[[125 101 125]
 [139 149 143]
 [124 100 126]
 [138 148 144]
 [131 138 154]]
|
[[101 125]
 [149 143]]

[[151 128 116 125 117]
 [111 138 127 143 129]
 [108 131 124 137 141]]
|
[[128 116]
 [138 127]]

[[138 132 133 133]
 [123 155 134 125]
 [117 133 121 128]
 [131 112 110 119]
 [129 126 106 111]]
|
[[132 133]
 [155 134]]

[[138 117 122 131]
 [124 139 143 131]
 [129 130 137 149]
 [139 119 119 133]
 [123 135 129 119]]
|
[[117 122]
 [139 143]]

[[127 128 116 126 154]
 [107 119 150 131 129]
 [103 123 152 129 130]
 [122 128 115 123 149]]
|
[[128 116]
 [119 150]]

[[138 119 128 127 144]
 [145 111 129 128 152]
 [144 112 129 128 151]]
|
[[119 128]
 [111 129]]

[[119 112 118 110]
 [128 119 119 156]
 [133 129 136 137]]
|
[[112 118]
 [119 119]]
---
[[131 126 101 113 130 146 124 121 132 127 128 137 123]
 [125 131 152 136 138 113 136 133 127 130 127 124 129]
 [126 133 145 121 136 117 131 135 126 129 123 124 128]
 [149 125 141 128 148 125 127 130 126 126 127 134 128]]
|
[[126 133 145 121 136 117 131 135 126 129 123 124 128]
 [125 131 152 136 138 113 136 133 127 130 127 124 129]
 [131 126 101 113 130 146 124 121 132 127 128 137 123]
 [149 125 141 128 148 125 127 130 126 126 127 134 128]]

[[108 117 104 153]
 [104 146 105 151]
 [152 152 105 151]]
|
[[152 152 105 151]
 [104 146 105 151]
 [108 117 104 153]]

[[132 134 100 140 116 138 153 107 133]
 [121 142  99 149 111 120 142 104 108]
 [119 114 129 119 134 144 122 132 117]
 [107 138 145 104 119 121 112 137 112]
 [137 146 106 157 108 118 152 149 133]]
|
[[137 146 106 157 108 118 152 149 133]
 [121 142  99 149 111 120 142 104 108]
 [107 138 145 104 119 121 112 137 112]
 [132 134 100 140 116 138 153 107 133]
 [119 114 129 119 134 144 122 132 117]]

[[119 125]
 [134 145]
 [114 135]
 [132 130]
 [130 111]
 [112 117]
 [143 137]
 [156 129]
 [141 142]
 [129 126]]
|
[[134 145]
 [141 142]
 [143 137]
 [114 135]
 [132 130]
 [156 129]
 [129 126]
 [119 125]
 [112 117]
 [130 111]]

[[122 129 138 137]
 [129 141 139 133]
 [138 138 134 118]
 [128 106 110 115]
 [109 111 120 131]
 [140 136 125 119]
 [112 122 127 140]]
|
[[129 141 139 133]
 [138 138 134 118]
 [140 136 125 119]
 [122 129 138 137]
 [112 122 127 140]
 [109 111 120 131]
 [128 106 110 115]]

[[131 119 124 131]
 [127 127 123 129]
 [158 133 132 127]]
|
[[158 133 132 127]
 [127 127 123 129]
 [131 119 124 131]]
---
[[135 109 139 138 148 127 136]
 [130 118 152 118 143 117 127]
 [131 130 120 122 127 133 127]
 [140 126 106 136 121 143 135]
 [132 127 137 112 131 113 129]
 [126 124 126 136 134 126 131]
 [147 121 129 111 130 127 133]
 [148 123 122 125 118 133 137]
 [121 122 156 131 139 121 124]
 [143 123 125 115 127 124 134]]
|
[[127 136 135 109 139 138 148]
 [117 127 130 118 152 118 143]
 [133 127 131 130 120 122 127]
 [143 135 140 126 106 136 121]
 [113 129 132 127 137 112 131]
 [126 131 126 124 126 136 134]
 [127 133 147 121 129 111 130]
 [133 137 148 123 122 125 118]
 [121 124 121 122 156 131 139]
 [124 134 143 123 125 115 127]]

[[129 125 124 133 125 130 130 124 128 139 133]
 [131 127 130 104 139 126 126 114 130 134 134]
 [133 134 132 132 115 122 137 124 129 126 127]
 [130 125 127 143 134 132 128 125 126 133 136]
 [135 126 133 136 124 123 124 123 130 125 123]
 [127 131 121 143 137 130 130 131 127 129 131]
 [133 131 133 125 126 131 130 132 128 121 130]
 [130 130 118 124 133 132 124 142 123 118 128]]
|
[[139 133 129 125 124 133 125 130 130 124 128]
 [134 134 131 127 130 104 139 126 126 114 130]
 [126 127 133 134 132 132 115 122 137 124 129]
 [133 136 130 125 127 143 134 132 128 125 126]
 [125 123 135 126 133 136 124 123 124 123 130]
 [129 131 127 131 121 143 137 130 130 131 127]
 [121 130 133 131 133 125 126 131 130 132 128]
 [118 128 130 130 118 124 133 132 124 142 123]]

[[127 138 118 121 127]
 [114  99 134 128 124]
 [133 129 133 133 130]
 [151 130 145 149 140]]
|
[[121 127 127 138 118]
 [128 124 114  99 134]
 [133 130 133 129 133]
 [149 140 151 130 145]]

[[131 141 102]
 [120 125 150]
 [116 122  99]
 [122 129 150]]
|
[[141 102 131]
 [125 150 120]
 [122  99 116]
 [129 150 122]]

[[119 117 131 129 125 124 134 122 125 121 122]
 [115 117 132 127 129 122 132 121 126 121 124]
 [111 116 129 121 126 121 131 129 127 121 124]
 [108 120 125 122 123 117 122 130 132 125 123]
 [110 113 129 126 124 124 131 125 125 119 128]
 [117 112 127 132 116 128 140 125 119 119 125]
 [106 116 128 118 129 120 123 133 132 121 128]
 [114 111 128 134 119 127 137 120 120 117 128]]
|
[[121 122 119 117 131 129 125 124 134 122 125]
 [121 124 115 117 132 127 129 122 132 121 126]
 [121 124 111 116 129 121 126 121 131 129 127]
 [125 123 108 120 125 122 123 117 122 130 132]
 [119 128 110 113 129 126 124 124 131 125 125]
 [119 125 117 112 127 132 116 128 140 125 119]
 [121 128 106 116 128 118 129 120 123 133 132]
 [117 128 114 111 128 134 119 127 137 120 120]]

[[122 128 124 150 129 139 128 131 117 124 130 127]
 [121 129 135 111 130 141 127 130 140 123 132 130]
 [142 118 137 134 130 121 126 125 123 111 136 127]
 [130 127 128 131 123 134 129 120 144 149 129 121]]
|
[[130 127 122 128 124 150 129 139 128 131 117 124]
 [132 130 121 129 135 111 130 141 127 130 140 123]
 [136 127 142 118 137 134 130 121 126 125 123 111]
 [129 121 130 127 128 131 123 134 129 120 144 149]]

[[132 105 152 108 130 106 133]
 [132 103 150 103 127 108 143]]
|
[[106 133 132 105 152 108 130]
 [108 143 132 103 150 103 127]]
